The rows below fall into families. The same turns and mirrors carry the whole set onto itself and the rows of a family onto each other. For each named row, which other rows are in its family? Write them in the order they are listed.
These 32 rows form 4 families of 8 rows each.
zadu: [-31  27  -2 -22  14  23  10 -20  -3]
rina: [ 16  -9  16 -20 -10 -13  -3 -12 -20]
roku: [  5   1   9 -19 -16 -30  -2 -11 -11]
ruf: [ 37 -10  -3 -24   9 -14  13   6 -12]
Morof: [  1   1 -22 -48  26 -23  21   8  -4]
figab: [ 21  27 -19  -5  19  20  23  -5  12]
sedi: [ -2  23 -28 -27  27  31  22   6  -5]
Gepaz: [ -5  23 -12  -2 -12  20 -11  -9   9]
Pof: [-26   2   1 -44   5 -23   2 -13 -14]
vin: [-13  -9  11 -43   8 -12   4  -7 -27]
gek: [-20   1   1 -42   3 -29   5  -4 -16]
dek: [  9   3   8 -14 -17 -23  -6 -19  -6]
Zadi: [-11  26 -22 -28  35  21  27  -2   5]
tapi: [ -2  26  -2  -3  -6  32  -1 -17  -7]
kem: [  2  17   0   1 -14  26   1 -19  -6]
Pubu: [  9 -11  -8 -47  25 -13  19  10 -19]
nopuv: [-23   1  13 -39   0 -23  17 -12 -12]
Tukub: [ -3   0  -9 -46  20 -25  34   7  -4]
rin: [ 16  22 -31  -6   5  19   4   8  17]
mizol: [ 11   2  16 -15 -16 -24  13 -14  -4]
vipu: [ 28  16 -24  -3   9  24  20   2   4]
Votod: [-28  24 -11 -26  11  32   7 -11 -13]
Megu: [ 36   2 -16 -19   5 -25  12   2   4]
Zamov: [-34  16  -7 -27   7  27   9 -13 -14]
tola: [ 30   1  -5 -21   5 -26  29   4   4]
Nerat: [  5   0 -17 -44  19 -31  20  12  -8]
suv: [  2  28   2   3  -2  22   4 -23   4]
tato: [-11  22 -36 -29  22  20  11  12  10]
loni: [ -6  15 -30 -32  29  25  28   7  -4]
ramib: [ 30   1  -9 -20   1 -31  12   6  -2]
sisu: [-33  22 -17 -26   4  22  -5  -5   2]
tulaz: [ 23  25 -20  -5   9  30  14  -1   1]

Same family as Votod: roku, sedi, gek, tapi, Nerat, ramib, tulaz
Same family as sisu: rina, ruf, Gepaz, vin, Pubu, rin, tato
Same family as zadu: figab, Zadi, nopuv, Tukub, mizol, tola, suv

